Each path below is one point turned by a fixed rotation once a step. After each direction that follows a path, write how fast that rotation turns it, in deg/step (0 if it stays still).
Each turn is a multiple of 5 degrees from 10 to 175, or 0.
Each row of a path follows its step; steps can be skipped.
Path 1:
step 2: [-7,0,3,14,-4,16,9,5,2,-24,-3,1,-4,2,3,-10,5,-12,15,3,-12,-15,3,-13,10,-16,-25,-9,11,2,5,-1,22,-5,-2,-5,15,13,25,-5,-2,-8,9,0,4,4,-18,7,23,-3]
step 4: [-9,-7,14,-2,9,-7,-17,1,2,4,-2,17,-19,-8,-11,7,1,-1,-2,24,27,-16,11,-1,6,11,-13,-6,-3,0,-4,-2,-8,-16,-10,-7,-18,-3,-8,34,6,-1,7,4,3,-1,2,-7,6,10]
step 5: [22,14,6,5,-3,-6,-3,-8,12,-19,1,-17,0,17,-10,-8,-7,1,1,-1,-9,-10,-10,12,-14,-11,19,-8,-6,-1,-15,4,-1,0,9,9,-4,12,8,2,-19,-2,-6,4,8,-31,-19,1,-17,5]
step 6: [-7,-10,-19,-15,1,31,-9,-5,10,0,9,1,-17,-7,2,-16,1,8,0,-15,1,20,-4,-1,7,14,0,-11,15,-8,-4,-9,-1,12,-6,-13,10,-32,2,-13,10,-12,2,8,3,1,-8,5,-3,3]
step 8: [5,-6,16,-7,7,-22,-15,30,-4,16,-15,12,5,-1,5,20,-13,4,11,-15,0,-3,-6,-12,1,16,18,1,0,-16,9,-1,-2,-3,9,2,7,-2,3,-2,3,-14,-16,-20,-3,-18,-5,-8,6,-8]
step 9: [-3,5,-1,4,6,6,-5,-19,7,4,-11,15,8,10,-19,-4,-15,-10,3,3,-1,-8,1,1,14,-18,-2,2,5,13,14,-5,-30,19,-5,2,11,1,22,12,2,8,-1,26,3,11,0,-2,7,16]
step 10: [-15,8,0,-3,12,-1,3,0,7,-17,0,11,6,-7,9,-10,24,-7,0,12,-10,-14,3,10,-7,5,6,3,3,10,-13,-4,11,-11,-15,19,1,2,-3,-33,-13,-14,-15,3,-9,-3,-10,20,-9,-8]
step 11: [8,-17,-2,-8,-10,-3,-2,-3,-25,7,14,1,-17,-3,-11,-6,3,10,6,21,16,13,-16,-8,17,-13,-2,-4,-8,-6,5,0,14,-1,1,13,10,1,-2,-5,32,-2,10,-18,9,4,-2,3,-8,15]
step 12: [-1,28,-5,-1,9,-12,-2,17,-2,-4,0,0,-18,-12,22,-14,-14,-3,-14,-5,4,-5,7,0,-2,-8,-7,-1,-11,5,0,35,-13,-4,-3,-7,-13,0,9,21,-6,6,-5,-1,-1,-3,-1,-15,-15,-6]
Speeds:
[2,2,8,-2,1,-2,0,4,0,3,0,4,1,6,0,-1,-3,3,3,0,-2,-1,0,0,5,-5,3,-4,-6,-1,2,4,-2,-3,2,-4,-1,-1,-6,5,0,0,3,3,-6,-2,-1,-3,-2,-3] | 95
[3,-1,-2,3,0,4,-1,7,0,1,0,1,3,2,5,-4,2,4,-2,4,1,3,-2,-2,-3,-6,-5,1,0,-2,3,-3,7,-3,3,-1,-2,-6,5,-4,-1,1,2,-1,-2,3,-2,-3,-4,2] | 80
[4,-1,1,-1,0,-5,-3,-7,-1,-2,-1,-2,5,-2,2,-2,9,-1,0,-1,-4,0,-7,-1,5,-1,1,-2,5,3,-4,0,1,0,2,-3,-4,-5,1,0,2,-3,2,3,-1,0,-1,2,-1,1] | 80
[1,-3,0,-1,1,-1,2,-3,-4,-1,-2,9,3,-3,3,7,-4,0,1,0,-4,4,2,-3,-1,-1,-2,2,-1,1,0,6,0,3,-1,2,2,2,1,-2,-1,-3,1,2,-4,1,-1,6,-6,6] | 35
[0,-11,4,-3,3,1,1,0,1,0,0,3,-4,-4,-2,1,2,-1,3,-6,5,-3,-3,-1,0,-2,-2,-3,0,-2,4,-2,4,-4,-4,-5,3,-2,-2,-1,-2,-2,-1,3,3,1,2,0,2,4] | 160
[2,0,-2,1,-1,-3,-6,2,0,-5,-8,4,4,1,-1,-1,-1,-3,2,2,-2,-2,2,-5,-2,1,2,2,0,5,5,-8,-1,-3,1,-4,4,3,-1,1,1,0,1,1,1,3,6,3,2,-3] | 60
Path 2:
step 0: [-7,4,13,-4,-10,19,-1,1,11,8,9,-6,13,-2,-1,0,-1,-4,-16,25,11,-5,11,-14,-2,-6,3,-8,13,-5,8,-10,-12,-7,-10,17,-2,15,2,-11,9,-11,14,-12,10,4,24,7,-2,1]
step 2: [-18,4,-9,-11,14,0,1,9,10,17,3,3,2,-4,-2,21,-17,-4,0,-2,-5,2,4,-12,-10,-9,5,-20,9,14,6,1,-15,21,-15,-1,-7,9,-3,17,-2,14,-5,3,9,4,12,-1,-14,-2]
step 4: [-2,11,17,3,0,14,21,5,-3,16,3,-17,6,4,0,0,-21,-17,-1,11,12,18,14,12,3,-5,-1,-5,2,11,6,-13,5,7,-9,2,11,-11,2,12,-1,-17,-8,-8,9,10,11,4,1,-12]
step 5: [-11,8,3,-4,1,22,7,-13,4,10,5,1,13,-9,-4,1,-10,-5,8,14,14,-1,11,-18,8,-19,11,3,1,23,2,3,-1,18,-2,-9,13,8,17,7,-8,-6,6,3,-16,5,5,0,11,-12]
step 6: [-3,14,10,-14,-14,0,-3,9,5,20,-11,-12,4,-17,2,7,-12,3,11,23,5,2,-5,-22,-3,-9,-13,3,14,8,9,6,-11,-2,-10,12,6,15,13,2,7,-5,10,3,-12,0,11,3,-6,8]
step 8: [-13,-1,5,-13,-3,8,-13,-14,-4,12,-1,-12,8,6,-9,10,-13,-18,-4,11,2,-3,-1,-5,-17,-14,0,-15,4,12,7,-7,-5,14,4,-4,-11,3,11,-1,-19,4,-7,-24,20,3,9,-3,-12,-1]
step 10: [1,-1,10,-9,10,3,13,9,15,7,-12,3,1,0,12,5,-15,-23,6,24,-2,2,8,-2,-15,-11,3,-10,18,-3,-3,-17,5,12,-10,0,4,-8,-5,16,-2,-15,5,7,-10,-7,17,14,0,-5]
step 11: [-1,6,9,-1,-8,2,7,-11,16,4,14,-18,-13,2,-17,8,-1,-5,0,22,9,-9,11,8,-3,-5,11,-2,16,17,-2,-12,2,23,-7,14,6,2,17,10,-2,-8,1,1,-5,-8,16,1,18,-3]
step 12: [-14,5,-3,-10,-2,17,11,3,3,8,4,-5,20,-1,-10,4,11,-6,-1,16,17,0,9,-8,7,-3,-14,-12,19,15,21,-7,-8,-3,-19,14,-5,15,16,2,-1,-8,-6,5,2,9,10,-5,3,4]
Speeds:
[-2,1,0,3,0,1,-4,-2,3,3,-4,-1,0,4,-2,2,1,0,-2,-2,2,-5,-3,-1,5,0,1,-1,-3,1,-6,2,-1,9,0,1,-1,6,-1,4,-5,6,3,-4,1,1,0,1,6,2] | 120
[3,-8,-2,-4,0,-4,-4,1,4,-4,1,2,2,4,-4,1,1,-2,-4,2,-3,-3,5,2,-5,-5,4,-6,0,-6,-2,-2,-3,3,1,3,-2,0,-2,-1,3,-2,2,-1,0,-1,2,3,-1,4] | 40
Path 3:
step 0: [-2,-14,-17,6,-2,21,13,3,21,-5,3,-2,1,-1,1,-9,-25,-13,18,-14,-8,-13,-10,-2,-2,5,5,1,6,-11,-4,4,-10,10,0,-17,-3,-15,5,7,9,-1,14,-6,-2,12,-14,1,-19,11]
step 1: [-4,-10,0,-9,11,15,7,-1,14,-3,-13,-2,2,-15,12,-1,-11,-4,6,-7,-8,4,3,15,-10,-19,-7,0,-4,6,0,-10,-10,23,1,-1,-20,6,-5,9,-19,7,29,-9,2,-15,-5,16,-15,-5]
step 2: [-2,-4,13,1,3,41,-11,14,16,2,-5,19,3,-2,-4,1,-13,5,5,-5,2,4,13,7,5,-14,-22,13,3,-6,-8,3,5,-1,8,4,-4,5,-7,12,-2,19,12,-7,-10,-3,-10,-10,9,7]
step 3: [2,-5,13,6,2,6,-1,8,31,9,-8,9,-19,25,6,17,-13,-16,5,-9,6,14,7,-7,-1,-6,-1,11,-1,-9,8,22,-1,-2,-1,3,-13,-10,-5,13,-4,-2,8,-5,15,9,-10,0,-12,5]
step 5: [-9,3,-10,-5,0,26,-1,-17,23,-9,-7,0,0,-6,-10,0,-16,-6,4,8,-8,6,-1,-6,0,-9,-7,1,-14,-3,-3,-5,-12,16,-13,-19,0,8,7,21,-13,14,-3,4,-1,-5,-11,7,-23,9]
step 6: [-5,-23,14,-1,-3,19,6,8,19,15,-3,23,1,-9,10,-10,-23,-2,4,-2,6,14,-5,2,-6,-12,3,16,13,-11,-9,5,-2,13,3,-10,-7,12,2,-6,-11,8,10,14,-3,-16,-6,-2,-12,4]
step 8: [5,2,-4,7,11,9,22,4,12,-2,-5,6,0,5,2,0,-22,-9,17,-17,-17,-1,0,-10,0,-7,-11,-5,12,-1,0,8,4,-2,7,-9,-18,-4,8,27,2,-2,14,-20,-1,6,-21,-7,-8,19]
step 10: [4,6,21,-11,-2,20,-3,4,28,-8,-13,21,-7,0,5,5,-16,1,-1,3,0,1,5,2,9,-5,-27,-3,2,-1,-4,6,-5,12,-9,-5,-6,5,-10,-2,-11,22,9,18,-6,-9,-11,7,4,6]
step 12: [-8,-15,-9,-2,14,-6,14,8,19,-5,-2,-2,3,-1,20,1,-25,-19,9,4,2,6,0,0,-12,-15,-7,-1,10,18,6,10,2,12,5,-13,-9,-10,-12,12,-5,11,-6,-12,2,0,-7,-6,-24,-1]
Speeds:
[-1,6,4,-6,5,2,-1,-1,-1,7,0,2,1,-2,3,-2,2,0,1,-1,0,2,6,4,-2,-3,0,4,0,-7,-3,0,-5,-1,-4,-6,-2,-1,-2,-4,1,0,-4,0,-1,0,-1,0,5,-4] | 85
[-1,0,2,3,-1,-6,-3,0,-3,3,0,6,-1,-7,-1,-4,-7,-2,0,2,-5,-4,-2,-3,-5,2,1,-1,-1,-2,-2,-4,-3,-1,2,-2,2,3,4,5,-1,-5,3,2,0,3,-1,1,3,-1] | 45
[0,-5,2,3,-2,-2,2,3,7,1,5,4,-5,-3,3,1,2,6,0,4,4,-4,4,0,1,-3,0,0,-1,2,0,6,-2,-7,-3,2,-1,-2,1,-1,2,-5,-2,1,3,1,-1,-1,4,3] | 90
[1,1,5,1,5,2,-4,-1,0,5,-2,1,-1,5,-1,-2,3,4,0,2,-3,-2,3,0,-6,0,-2,-4,3,-3,9,-1,5,0,2,6,-5,-2,2,4,2,-1,-2,-4,1,0,-1,-4,0,1] | 65
[4,3,-3,0,-2,-3,3,3,1,4,3,0,6,5,6,2,2,1,3,3,-1,-5,2,1,2,1,1,1,1,-3,-2,-5,1,2,-6,-1,-1,-1,4,5,-4,2,1,2,-1,7,4,2,-2,4] | 80
